sosam: [140 123  74 104]
Gopo: [179 111 137 141]
foru: [ 99 147 182 140]
kivob: [167 123 135 131]
Bisat: [146 139  84 145]
zimu: [153 127 144 139]
fim: [ 99 147 182 145]
size: [ 99 147] -> 2
at: [144 139] -> zimu, 3

ral: [ 81 116 145 169 148 123 154 133 127 133 102 141  85 148 145 135 106 127
 155  97 106 135 155 157 130  95 108  82 120 111  85  95  60 147  79 138
 108 144 137 172 132 129 122 135 151 138 140 108 146  83 157 103 129 130
 133 122 118 115]
Vovem: [115  88 135 168 128 138 156 158 109 125 170 137 104 131 106 135 103 132
 146 183 154 118 166 106 162  65 131 140 102 140 113 158 130 120 166 166
 161 108 105 139 135 151 128 136 110 109 120 139  92 139 121 156  98 111
 154 151 127 174]
nepi: [115  88 114 122 130 113 136 114 118  95  79 107 134 163 111 101 112 138
 114 119 146 125 110 135 142  86 150 154 100 135 132 129 115  88  52 112
 135 149 133 164 123 141 110 109 132 137 104 140 129 146 161 122 138 113
 100 141 131 139]
susa: [115  88 114 122 130 113 136 114 118  95  79 107 134 163 111 101 112 138
 114 119 146 125 110 135 142  86 150 154 100 135 132 129 115  88  52 112
 135 149 133 164 123 141 110 109 132 137 104 140 129 146 161 122 138 154
 129 175 123 101]
dama: [130 115 126 139 127 117 109 192 157 161 172  95 112 145 108 138 124 102
 132 182 153 175 123 135 141  90  97 161 116 111 156  93 153 142 114 165
 118 141 123 147 124  89 102 131 172 150 132 111 191 122  92 128 145 181
  95 179 150 133]
vinip: [160 154 135 168 128 138 156 158 109 125 170 137 104 131 106 135 103 132
 146 183 154 118 166 106 162  65 131 140 102 140 113 158 130 120 166 166
 161 108 105 139 135 151 128 136 110 109 120 139  92 139 121 156  98 111
 154 151 127 135]
les: [106  89 105 140 132 156 140 125 149 109  83 123 127 146 111  88 116 127
 103 129 139 118 120 104 119  93 153 150 109 127 128 104 127  99  54 117
 119 149 147 164 134 127 128 108 119 128 113 158 119 131 135 142 148 134
  87 138 129 138]
Gino: [130 115 126 139 127 117 109 192 157 161 133  95 112 145 108 138 124 102
 132 182 153 175 123 135 141  90  97 161 116 111 156  93 153 142 166 165
 118 141 123 147 124  89 102 131 172 150 132 111 191 122  92 128 145 181
  95 179 150 133]
las: [166 119  93  88 142  87  98  92 149  94 163  96 136 154 170 148 118 125
  93 154 127  85 149 158 138 122 147 127 103 140 111 136  84 125 127 149
 160 129  88 132 146 129 147 160 142 140 102 114 165 129 130 111 138 136
 137 119 139 152]
size: [160 154 135 168 128 138 156 158 109 125 170 137 104 131 106 135 103 132
 146 183 154 118 166 106 162  65 131 140 102 140 113 158 130 120] -> 34
size: [ 81 116 145 169 148 123 154 133 127 133 102 141  85 148] -> 14
size: [ 81 116 145 169 148 123 154 133 127 133 102 141  85 148 145 135 106 127
 155  97 106 135 155 157 130  95 108  82 120 111  85  95  60 147  79 138
 108 144 137 172 132 129 122 135 151] -> 45
find: [166 119  93  88 142  87  98  92 149  94 163  96 136 154 170 148 118 125
  93 154 127  85 149 158 138 122 147 127 103 140 111 136  84 125 127 149
 160 129  88 132 146 129 147 160 142 140 102 114 165 129 130 111 138 136
 137 119 139 152] -> las
has: [182 153 175 123] -> yes
find: [115  88 114 122 130 113 136 114 118  95  79 107 134 163 111 101 112 138
 114 119 146 125 110 135 142  86 150 154 100 135 132 129 115  88  52 112
 135 149 133 164 123 141 110 109 132 137 104 140 129 146 161 122 138 113
 100 141 131 139] -> nepi

